In the rows, 128 means zero.
One turn moves each row of this set onto another row. After a few examples, where does it send each row asked below?
tum: [113  97  93 117 171  99 122 138 143 132 137 101 158]
kugel: [ 88  87 105 125 149 108 113 145 131 176 110 125 141]
gedu: [ 99  82 113 119 151 111 102 148 125 174 106 122 137]
Rutuz: [111 107 136 173 166 103 132 130 144 153 126 139 129]
rizez: [106 119 146 143 143 153 105 119 114 125 124  92 132]
solip: [102 109 112 159 140 128 130 133 135 125 122  70 146]
Duf: [129 125 119 121 136 101 130 132 127 123 121 156 130]
fozo: [125  97 112 104 179 112 110 136 138 133 139 102 155]
Mokit: [123 106 153 160 174 115 120 128 138 153 128 140 126]
beb: [ 91 116 113 167 127 125 123 126 120 123 117  86 134]
bef: [131 124 117 123 135  98 129 135 125 122 119 154 129]
dorif: [ 96  86 122 113 156 122 102 142 127 177 113 128 140]
pagi: [134  97 148 164 169 104 110 139 130 149 116 130 120]
kuzur: [124  99 111 151 122 142 113 161 121 118 102 139 152]
Befa: [111 102 105 109 177 111 121 132 146 135 144 107 160]
Vuziz: [111 110 120 144 131 157 122 148 130 123 116 151 159]
Lagu: [132 125 123 119 138 103 127 133 125 123 121 155 129]
Poni: [126 103 125 140 131 156 110 154 121 121 108 145 153]
kol: [125  92 100 112 172 100 110 142 136 131 132  97 153]
durop: [116 111 141 138 153 152 114 127 129 128 127  74 144]
nog: [134 123 121 120 136 100 126 135 123 122 118 153 127]
lobu: [124  98 131 176 162  92 122 140 135 149 115 130 122]
tur: [112 109 129 156 131 132 102 131 108 120 110  80 127]
nemuv: [109 106 105 155 124 143 127 154 129 121 110 146 157]
Vibip: [121 102 126 149 143 134 112 138 125 123 116  64 140]
sadu: [ 97 118 127 148 150 147 132 122 140 130 133  79 151]
bam: [ 86  91 115 118 155 119 113 139 133 178 116 131 143]
saf: [ 85 127 130 155 138 146 126 113 126 127 130  97 138]

fozo turns into kol
lobu turns into Rutuz
Vibip turns into solip
Where do these go?
rizez turns into tur
gedu turns into kugel
nemuv turns into Vuziz
Lagu turns into nog

One turn moves each row of this set onto another row. After a few examples, where does it send each row asked below?
N: [152 125 126 138 148 125  95 127 139 121 133 137]
B: [169 122 134 135 160 105 154 147 112 139  83  97]
G: [123 138 130 133 135  93 102 125 111 133 120 103]
F: [144 140  96 115 170 139 103 127 103 145 110 100]
Y: [119 140 116 134 142 126 129 141  89 135  74 129]
A: [166 148 106 180 152 154 115 122 103 140 102 106]
Q: [158 120 131 138 160 103 149 151 116 140  74 110]
C: [167 136  95 168 155 134 116 127  76 147 121 105]
U: [160 131 133 133 136 119 101 117 125 112 122 147]
L: [159 138 146 140 144 116 165 152 109 141  99 106]
V: [162 124 137 131 143 126 102 128 124 117 119 156]
S: [155 109 145 139 146 132 102 124 133 140 129 140]
X: [164 135  94 182 147 132 115 125  85 142 120 109]
W: [152 126 154 139 152 103 145 156 105 140  84 110]
Z: [161 137  95 165 150 152 128 119  81 139 106 101]

B turns into V
Z turns into W
Where do these go?
A turns into L
U turns into C
F turns into Y

One turn moves each row of this set onto another row. After a few examples, where does it send each row asked below?
Kitar: [124 148 139 128 153 134 137 121 119  96 156 124  86 138]
zagiz: [146 112 112 120 155 125 100  99 139 112 142 125 112 125]
Muzu: [170 140 112 126 117 116 124 125 120 136  99 130 134 117]
peva: [133 119 103 125 139 116 174 110 116 116 145 135 128 142]
serof: [138 108 174 128 116 132 126 126 125 119 115 120 138 129]
veme: [142 132 111 136 116 100 162 120 120 142 127 126 149 142]
Fimon: [137 117 122 144 114  98 141 117 103 110 143 109 140 149]
Mepib: [114 158 149 142 140 139 110 126 103 116 139  95 128 128]
Ves: [145 140 125 144 118 112  93 121 104 118 137  98 116 134]
pov: [146 141 133 124 132  79 113 120 113 115 150 125 117 149]
Lubi: [153 146 132 113 149 128 151 122 153 131 111 154 121 119]
Fis: [133 134 164 130 109 141 159 138 104 128 115 124 124 132]
Mik: [137 157 117 114 147  90 140 118 125 139 152 142 108 146]
dus: [160 120 150 123 138 120 121 121 129  82 119 133 119 125]
geva: [129 158 100 127 149 129 126 112 135 158 146 125 103 129]
zokuf: [133 123 137 114 169 150 124 108 133 100 124 131 135 111]
vobub: [137 175 147 143 116 117 137 142 109 128 127 114 110 137]
Gobu: [123 125 128 109 110 152 155 143 114 127 150 109 111 113]
Loke: [153 148 118 111 137  92 150 124 105 114 139 146 110 142]
dabe: [150 148 100 122 135 137 152 122  95 111 129 133  97 124]
nenu: [160 146 128 117 127  79 130 125 119 128 126 140 130 141]
lev: [132 154 149 135 140 111 106 120 160 148 134 119 123 133]
kobu: [137 124 118 143 143 143  96 153 115 124 128 152 139 126]
lop: [109 118 155 119 150 153 147 113 135 128 151 129 106 135]
tar: [130 146 137 125 148 154 144 126  93  90 126 120 122 118]
nopa: [136 102 118 133 137  99 132 101 139 123 145 122 147 143]
lepa: [134 135 116 146 138 146 108 160 100 122 131 149 132 129]
sigep: [131 139 110 141 146 148 114 156 114 137 130 157 132 126]
Nof: [123 136 150 118 134 151 170 126 130 148 124 140 118 128]
gok: [143 143 142 124 144 136 122 121 137 134  99 126 158 109]
zin: [115 171 135 132 150 143 130 125 130 155 127 115 136 121]
veke: [127 128 111 139 155 152 108 150 114 123 141 156 125 128]
Refa: [113 116 171 133 133 135 115 117 139 137 144 111 124 138]
gume: [119 122 128 106 121 147 140 133 148 154 150 113 123 111]
nul: [145 131 124 110 154  87 121 109 133 118 152 142 115 144]
Tetom: [142 110 133 104 106 142 144 140 133 131 126 117 135 105]
fudav: [125 120 142 119  99 136 124 142 126 138 147  93 128 116]
Vop: [115 130 110 138 139 107 148 107 128 139 164 116 128 152]
zalis: [124 133 117 147 148 144  94 152 116 131 142 145 130 132]
dalem: [126  98 136 105 122 147 128 129 135 116 154 108 120 112]

veme turns into Fimon
nenu turns into pov
Where do these go?
Kitar turns into Lubi
Refa turns into lop
Mepib turns into zokuf
sigep turns into lepa
gume turns into Gobu
geva turns into dabe

One turn moves each row of this set onto another row. After a few examples, where does it send each row asked below?
puzip: [ 91 119 144 137 145 131 125 133 136 146 120 148 161]
tal: [136 132 154 147 105 141 139 133 127 140 117 140 107]
Bikek: [132 121 122  96 135 128 122 143 121 162 115 137 152]
Midok: [126 128 126 140 121 121 127 142  86 138 142 129  95]
lafi: [100 129 127 114 111  84 138 134 110 127 150 131 145]
Mateb: [146 130 130 134 118 124 114 154 134 110 146  87 118]
Kune: [ 93 145 135 150 143 116 109 132 129 130 156 117 160]
talok: [130 137 109 125 126 155 133 130 118 105 106 142 127]
Dunul: [145 117  88 121 121 129 132 121 141 128 117 128 137]
fosob: [102  97 125 108 114 116 131 139 160 124 124 120 150]
fubid: [107 135 157 113 130 113 134 128 136 116 123 116  93]
rabed: [143 133 115 147 116 156 110 141 144 112 137 108 121]
lem: [126 151 133 150 153 111 128 110 120 135 152 124 147]
zet: [132 150 141 115 135 132 103 151 112 144 159 107 150]
fode: [ 93 116 144 134 113 115 121 159  97 135 147 123 106]
dazo: [138 148 151 110 140 124 115 144 113 146 158 110 147]
gunub: [118 143  94 126 111 101 124 132  98 127 146 133 141]
mas: [107 130 148 150  93 150 115 154 133 135 121 133 119]
Magod: [125 140 141 126  98 111 147 120 144 130 124 143 152]
vigem: [142 125 144 129 120 116 122 153 138 110 147  87 118]
nis: [116 143 139 122 133 109 142 103 110 147 138  98 116]
Bal: [121 132 118 146 149 141 125 121 124 148 115 153 152]
dol: [ 84 145 117 131 118 129 105 131 113 139 142  90 131]
Ture: [ 87 114 116 101 133 123 105 149 120 148 144 126 150]
Resar: [129 114 163 128 121 129 137 136 159 114 140 108 120]
lafo: [117 148 113 136  89 129 121 133 141 126 124 141 158]
kofef: [103 128 113 162 138 113 106 142 131 107 142 108 115]
Kisap: [119 124 135 153 147  96 133 125 132 112 142 113 106]
vero: [128  95 118 113 112 120 126 156 149 126 105 113 125]
bar: [112 138 130 129 134 152  91 155 114 135 160 112 125]
vaf: [130 133 117 124 130 138 153 106 100 136 123 122 152]
tak: [135 131 162 117 150 127 130 131 116 143 157 118 113]
Bofe: [135 124 111 101 149 116 133 119 108 156 138 136 132]
Zodo: [ 94 117 151 109 122 137 141 143 135 104 111 136 137]
Pafu: [ 82 121 131 120 117 138 132 134 114 129 131 112 170]
Zigo: [112 110 105 154 140 136 117 141 132 123 105 141 114]
zafo: [103  98 138 143 143 117 136 138 142 124 108 141 114]
puro: [118 119 122  96 130 131 114 152 124 160 118 135 157]
Faba: [141 101 108 116 115 124 127 149 143 127 103 117 121]
domi: [108 152 111 130 121 141 102 139 125 112 120 115  96]

Zigo turns into puzip
dazo turns into Mateb
lafi turns into Midok
Where do these go?
fubid turns into talok
Dunul turns into Ture

One turn moves each row of this set onto another row. After a few examples, where does it send each row asked below?
sonit: [155 137 122 125 153 144 130 139  93 114 103 107 122]
guv: [113 124 163 127 143  89 119 123  98  92 124 129 128]
Femu: [132 125 139 107 167 129 141 110 106 118 130 135  90]
sofor: [112 109 166 124 140  95 118 123  90  97 129 134 125]
kobi: [127 132 119  90 129 105 119 144 108 122 119 132 131]
tevut: [147 118 130 123 150 144 135 133 103 118 106  94 110]
Gime: [133 138 126  96 132 113 123 155  98 119 116 140 134]
Volo: [125 125 140 135 180 152 136  93 120 125 125 139 108]
sato: [ 91 110 145 123 141 121 102 106 118 109 117 157 164]
selez: [150 134 117 129 154 136 133 136 105 111 116  97 117]
Seze: [124 108 115 125 145 174 129 129 132 130 116 129 151]
gunim: [119 116 143 167 154 156 120 103 117  97 110 123 149]
koni: [158 128 123 130 147 135 139 137 107 123 120 106 115]
lufi: [107 121 137  94 159 123 128 117 109 124 140 160 108]
Kame: [128 125 119 105 165 152 140 114 125 134 135 150 112]
ravaz: [104 121 158 123 174 124 123  96 104 115 129 150 104]
Fofo: [109 122 172 125 143  96 117 126  95 110 110 123 118]
dimu: [115 112 144 162 165 152 116  98 115  98 114 122 150]
Riba: [ 90 101 149 127 143 127  97 107 107 117 120 157 156]
zir: [133 120 102 124 137 169 119 121 124 123 106 126 149]
Daz: [135 119 128  91 125 106 126 141 106 126 124 136 126]
godos: [ 99 121 138 122 172 147 123 100 123 130 134 165 125]
tafa: [ 86 112 155 127 139 125 111 123 124 122 120 157 159]
domo: [122 112 150 155 162 157 116 100 104  97 103 133 156]
Gavis: [100 114 153 126 141 126 109 116 109 103 116 165 169]
tuv: [135 121 107 133 150 167 119 120 125 143 112 128 147]
zana: [113 111 144 167 166 155 111 102 110 115 116 126 145]
ruzu: [148 131 120 130 141 137 133 140  99 104 114 100 114]
Podal: [134 121 109 128 153 176 119 129 113 121 108 134 157]
popas: [ 92 116 144 130 132 128 102 107 119 111 111 157 164]
savon: [121 131 121  93 120 109 114 145 102 118 115 134 129]
vizen: [116 122 126  92 131 119 122 159 106 129 123 130 126]
nanil: [121 130 167 123 140  95 120 126  89  96 111 139 134]
Kob: [117 107 159 158 158 150 124  97 121 111 103 121 144]
Tepi: [108 128 162 136 137  96 114 126  94  91 119 131 129]
bineg: [129 120 101 125 151 168 116 119 125 127 111 125 153]

Daz turns into koni
selez turns into bineg
Where do these go?
tafa turns into Fofo
Femu turns into Kame
nanil turns into Gime
Tepi turns into savon

One turn moves each row of this set onto another row. After a few examples, where does it send each row asked below?
raza: [134 135 119 126 173 127 116 126 159 119 139 141 112 112 140 105 129 145
  99 132 111 136 148 114]
mebo: [155 166 132  89 144 146 154 143 126 131 135 129 129 145 123 111 150 131
 132 129 126 140 140 134]
zuge: [112 111 118 152 128 134 142 112 131 131 136 123 138 135 168 127 109 164
 116 128 129 104 116 127]
sisob: [140 136 114 138 135 144 117 157 104 125 166 138 137 129 155 153 109 140
 136 110 152 139 109 130]
riz: [159 162 128  98 138 142 146 149 123 137 147 130 129 153 118 117 150 123
 138 139 141 135 138 139]
zato: [158 162 129  92 138 146 151 152 129 132 148 116 132 151 125 121 146 129
 140 131 133 144 130 141]
Lesef: [158 111 133 146 141 107  79 114 106 135 128 125 138 113 125 162 139 128
 139 126 129 125 127 138]
kav: [139 134 120 137 169 125 116 113 164 112 140 139 112 107 137  97 136 141
 106 132 117 146 147 129]
rumiz: [153 139 109 131 124 138 114 162 101 123 156 136 148 129 157 148 110 133
 142 119 149 133 111 128]
zunon: [142 125 131 162 122 127 125  89 110 125 137 112 143 140 124 109 139 133
 138  99 111 100 141 155]
totud: [115 120 160  98 132 116 127 126 144 118 126 113 138 116 115 129 136 115
 128 170 137 131 117 133]
fitu: [149 125 118 159 113 126 129  88 106 125 128 116 135 141 136 109 128 142
 139  93 124 104 135 152]
Gumo: [128 136 155 117 110 119 143 108 130 108 149 117 117 121 140 123 106 107
 143  93 122 151 162 142]
Guviz: [127 136 120 127 171 123 118 117 160 114 132 134 110 104 147 103 127 142
 101 123 113 138 138 113]
zupub: [132 138 129 120 164 122 116 113 161 116 126 140 109 103 137 100 128 137
 108 121 111 146 144 115]
Gub: [147 137 107 131 127 130 110 166 104 125 156 139 138 127 154 146 102 139
 140 126 147 138 108 125]
meso: [148 132 113 137 123 136 114 156 102 129 159 129 156 122 155 144 102 133
 143 125 144 133 101 130]
Sib: [132 136 123 113 171 123 114 120 164 106 122 140 109 109 135 112 130 137
 112 127 115 143 145 115]
Pabab: [118 113 150 108 119 117 121 129 135 117 126 110 139 106 121 123 130 115
 115 174 149 135 125 143]
sisu: [125 139 160 107 110 117 137 117 137 108 154 122 117 118 130 122 107 105
 143  96 127 157 156 140]
Zala: [159 156 117  96 132 148 153 141 130 140 139 123 125 153 129 114 151 131
 131 139 135 146 143 146]
dupo: [128 136 157 106 119 130 144 121 140 101 148 126 119 117 137 119 107 108
 147  93 130 153 162 133]
Tolep: [131 134 151 120 109 127 137 115 130 104 152 124 118 117 140 117 100 109
 133  94 118 148 171 140]
fonos: [136 147 154 118 110 115 142 111 130 115 147 119 121 111 137 118 109 114
 140  89 121 153 167 142]
Papo: [127 110 110 147 131 133 130 118 143 135 139 121 139 143 172 119 110 164
 123 129 127 103 115 118]
lirev: [141 132 130 155 119 123 128  90 100 125 122 119 141 150 132 117 136 136
 140  97 126 107 139 165]
mutom: [159 114 130 147 140 108  78 113 102 137 137 122 137 113 129 162 124 131
 145 120 122 133 126 141]
bato: [115 115 163 102 129 117 131 119 150 119 120 118 134 111 115 123 137 113
 125 159 146 124 123 124]
gevo: [166 119 135 147 137 107  83 118  98 136 130 132 131 113 118 158 139 127
 138 126 128 130 125 139]
por: [160 165 128  93 146 142 150 151 121 137 143 125 127 149 128 120 150 128
 135 127 136 140 135 134]
vofuv: [134 139 125 129 171 130 122 115 163 118 134 128 117 101 141 101 133 150
 105 132 110 136 138 114]
desa: [121 116 154 108 125 102 113 123 145 121 119 111 139 108 118 129 128 111
 127 165 140 138 115 139]
noz: [136 117 112 147 125 131 138 117 133 146 142 118 145 145 166 118 111 165
 123 131 122 103 108 125]
nezuv: [155 110 124 152 140 101  83 106 108 135 133 128 130 122 118 153 133 130
 147 121 140 126 120 146]
Fudoz: [121 116 158 109 133 111 118 120 136 120 120 111 138 113 117 128 138 108
 131 170 143 129 114 137]
ver: [150 137 119 160 126 117 114  90 108 124 142 112 143 141 131 110 131 142
 137  96 113 103 136 156]
kor: [151 167 130  86 137 136 152 142 130 127 133 128 125 147 116 120 153 124
 132 123 136 133 142 135]
mibi: [123 108 159 112 118 116 115 114 140 120 121 115 133 114 118 126 127 107
 130 172 142 129 125 135]
lumov: [119 109 110 146 127 136 137 123 138 134 146 117 139 147 167 113 104 162
 128 127 122 107 118 124]
nosil: [130 105 108 147 133 140 141 127 126 131 138 121 143 133 166 125 108 164
 116 127 124 104 113 122]
bukab: [147 126 108 136 139 130 118 161  99 126 165 133 148 128 145 157 111 138
 144 117 148 132 112 135]
pib: [143 133 127 159 120 124 122  92 110 121 142 112 145 144 132 112 135 135
 143  92 121 100 144 155]
Dad: [156 113 131 147 153 114  77 117 107 136 125 132 131 125 124 155 140 131
 137 122 139 134 117 146]
mol: [137 129 159 121 112 117 139 119 130 113 161 120 118 112 137 126 108 117
 135 100 130 159 173 146]

meso turns into mutom
desa turns into fonos
Gumo turns into Guviz
Where do these go?
raza turns into riz
zuge turns into sisob
bukab turns into nezuv
rumiz turns into Lesef
zunon turns into lumov
mebo turns into totud
Zala turns into Pabab
dupo turns into Sib

